Small tables with named rows and columns. After each table, cells are looked up by row and column.

vila.csv
,dezufe,vuv,pasi,buzuf,kinot,saz,gapo,zes,moduvav,mepi
pogami,-483,-140,-820,143,-873,-251,-105,-208,-837,982
zadut,-617,-131,-731,151,-559,-483,-273,-222,-892,627
nades,-613,-325,-571,-397,-654,-538,-476,-471,-562,-151
teneke,-736,-568,-245,-571,-414,-668,-488,-279,-625,-426
fuvapi,-592,-678,-421,-850,-576,-501,-403,-209,-858,-634
dal,-739,-571,-175,-684,-433,-675,-471,-121,-785,-475
nid,-401,-537,-784,-465,-577,-390,-368,-263,-789,-393
venitez,-668,-646,-496,-525,-540,-509,-456,-404,-627,-521

What is the mepi of pogami in vila?
982
What is the saz of teneke in vila?
-668
What is the pasi of pogami in vila?
-820
What is the saz of pogami in vila?
-251
What is the moduvav of teneke in vila?
-625
What is the moduvav of pogami in vila?
-837
What is the gapo of fuvapi in vila?
-403
What is the kinot of zadut in vila?
-559
What is the saz of nid in vila?
-390
What is the moduvav of fuvapi in vila?
-858
What is the moduvav of nid in vila?
-789
What is the mepi of zadut in vila?
627
What is the saz of dal in vila?
-675
What is the zes of fuvapi in vila?
-209
What is the kinot of venitez in vila?
-540
What is the buzuf of nid in vila?
-465
What is the dezufe of zadut in vila?
-617
Row with the largest pasi: dal

vonapan
         nonoler   sof  mitidak   zuz   non  dafi  kidebev  litafor   gok  begu
zodozim       38   118      -23   135    38   -81      108       26    93    11
zif          229   642       57   559  -238   -75     -245      495   172  -246
fev           70   415     -153  -212  -549   493      682      -31  -201  -153
palu         -34  -165       85  -195   121   239      442       17    36   228
linekif      124  -180     -142  -122   163   160      315      -79    45    15
pezusaf       73    40       43   115    79   -37      117      102    12   -27
leveba        70   539       18  -198  -472   505      689      -21  -164   -62
bubedib      162   126      174   -86    11   172      243       50  -162  -243
lerekig       56   111       67    92   119   118       59       43   181   110
muv          -60  -252      224  -108   214   -51      108       10    10   181
gafanu       210   486       81   523    11   -30     -574      398   138  -251
gon          100    83       65    42    85   155       61       58   134   132
begirod      107   361       12  -319  -226   553      664     -126  -372  -212
radus        189   978      146   645  -531   109     -286      640   318    30

What is the dafi of zif in vonapan? -75
What is the gok of leveba in vonapan? -164
What is the dafi of linekif in vonapan? 160
What is the nonoler of radus in vonapan? 189
What is the litafor of gafanu in vonapan? 398
What is the zuz of pezusaf in vonapan? 115
What is the gok of pezusaf in vonapan? 12
What is the dafi of radus in vonapan? 109
What is the non of zif in vonapan? -238
What is the zuz of radus in vonapan? 645
What is the kidebev of palu in vonapan? 442
What is the litafor of radus in vonapan? 640
What is the kidebev of linekif in vonapan? 315
What is the nonoler of pezusaf in vonapan? 73

rif
|  | vekosok | rak | zure | dudotiz | beb | deki | gebo | bet |
|---|---|---|---|---|---|---|---|---|
| far | 123 | 114 | 41 | 170 | -139 | 17 | 119 | 203 |
| nad | 120 | 96 | 34 | 160 | -94 | 37 | 102 | 199 |
| dasol | 112 | 117 | 105 | 101 | 114 | 103 | 133 | 106 |
| zemel | 245 | 216 | -65 | 14 | 339 | 69 | 811 | 25 |
| gomegig | 167 | 151 | 38 | 63 | 201 | 89 | 397 | 79 |
| lifuv | 113 | 105 | 105 | 106 | 118 | 99 | 132 | 104 |
| nufete | 164 | 64 | 69 | 213 | -105 | -58 | 23 | 212 |
| sikasa | -142 | 120 | 320 | -28 | 287 | 536 | -347 | -38 |
| per | 104 | 115 | 110 | 96 | 134 | 122 | 115 | 96 |
| tazetod | 250 | 291 | 70 | -2 | 470 | 0 | 747 | 19 |
| zuf | -274 | 129 | 407 | -80 | 527 | 744 | -479 | -113 |
| zib | 262 | -65 | 71 | 425 | -517 | -398 | -337 | 420 |
| ketos | 100 | 60 | 34 | 190 | -227 | 13 | 61 | 229 |

deki of zib is -398
gebo of nufete is 23
beb of ketos is -227
beb of dasol is 114
beb of tazetod is 470
bet of zib is 420
beb of zemel is 339
zure of gomegig is 38
bet of far is 203
dudotiz of zemel is 14
bet of gomegig is 79
gebo of ketos is 61
rak of zib is -65
vekosok of nad is 120
beb of per is 134
Which row has the largest dudotiz? zib

